Each row has a name. Each piece below is followed by the name of the row it came from, unless a question asks for something else. Each question is about the rows just above it. Places in a row count from 1.

k_661: [  -5  -48    7   12  -64  -64   24   -1  -29  -15  -23  -23  -20  -10
    9  -64  -20 -120  -20  -29  -13   34  -32  -64  -20   -5  -19   -8
    7   15   16   10   -4   29  -40]
k_245: [-12 -34  -3  12 -10  16  26   0  -4 -16  -4 -23  16 -17 -21 -12 -14 -77
 -16 -14 -14  -9   0  -6 -16  24  40  -5  -8   8  35  -5  15  -5  20]
k_8: [-12 -34  -3  12 -10  16  26   0  -4 -16  -4 -23  16 -17 -15 -12 -14 -70
  -6 -13  -6   2  -5 -29 -21   2   5 -12  16   7  26  -2   6  10  -1]
k_853: [-12 -34  -3  12  16  16  26   0  -4 -16  -4 -23  21 -17 -15 -12 -14 -70
  -6 -13  -6   2  -5 -29 -21   2   5 -12  -7   7  26  -2   6  -2  -1]
k_179: [ 15  -4  12  -4  12 -14  -1   7 -19  18 -12 -23 -14  14  35   7   1 -20
  10   5   0   9 -28  -2   7 -23 -22   7  11   0 -13 -16  -7  -5 -20]
Times [-19] occurs in k_661: => 1
find: [-12 -34  -3  12 -10  16  26   0  -4 -16  -4 -23  16 -17 -21 -12 -14 -77
 -16 -14 -14  -9   0  -6 -16  24  40  -5  -8   8  35  -5  15  -5  20] => k_245
[20] is at row and place => k_245, 35
find: [-12 -34  -3  12  16  16  26   0  -4 -16  -4 -23  21 -17 -15 -12 -14 -70
  -6 -13  -6   2  -5 -29 -21   2   5 -12  -7   7  26  -2   6  -2  -1] => k_853

k_822: [  2  -3  -3 -34   2   0  26   5  -4   7   5  -3  -3 -21   3   4  45   2
  -6  70  13  13  -6 -10  -6  37  -9  15  -3 -42  56]
k_248: [ 13   5  -1   5  -4  -4 -59  13  -4   7  14  13  14  -5  10   4 -29  -2
  28  33  22 -13   2  35  16  48   8  13  -3  42  39]
k_546: [-13   0  -3 -19  18   0  22   5  -1   0   4  -3   1   1  -4  -3 -19   6
 -18   6  81   8   0  -9  -3  34 -35  -7   3  97  19]
Row and place of [-21] in the named rows: => k_822, 14
find: [ 13   5  -1   5  -4  -4 -59  13  -4   7  14  13  14  -5  10   4 -29  -2
  28  33  22 -13   2  35  16  48   8  13  -3  42  39] => k_248
find: [  2  -3  -3 -34   2   0  26   5  -4   7   5  -3  -3 -21   3   4  45   2
  -6  70  13  13  -6 -10  -6  37  -9  15  -3 -42  56] => k_822
Where in the named rows is [70]? => k_822, 20
Where do [-13   0  -3 -19  18   0  22   5  -1   0   4  -3   1   1  -4  -3 -19   6
 -18   6  81   8   0  -9  -3  34 -35  -7   3  97  19] appear? => k_546
[-34] is at row and place => k_822, 4

k_824: [-55  78 -74  12]
k_626: [-27  62 -12 -87]
k_771: [-64 -28  58  88]
k_318: [-68  13  95  70]
k_563: [-27 -27 -27 -63]
[88] is at row and place => k_771, 4
Where in the named rows is [12]? => k_824, 4
Count of [-28] in k_563: => 0

k_842: [ -6 -12 -24 -24]
k_125: [ 38  12 -31 -32]
k_630: [-5 14 54 54]
k_405: [-18 -18  41 -18]
k_236: [-118  -92  -25  -26]
Row and place of [-118] in the named rows: => k_236, 1
[-25] is at row and place => k_236, 3
The value that k_842 holds more than once: => [-24]
Repeated in k_630: => [54]
Count of [-5] in k_630: => 1
Repeated in k_405: => [-18]

k_896: [-27 -27  21 -73 -69 -27 -69]
k_199: [ 53 -75  89 -73 -57  53 -32]
k_982: [ 53 -75  89 -26 -26   5 -32]
k_591: [ 65 -27  21 -27 -27  79 -32]
Count of [-27] in k_591: => 3
Count of [-27] in k_896: => 3
Which value appears more than once in k_199? => [53]

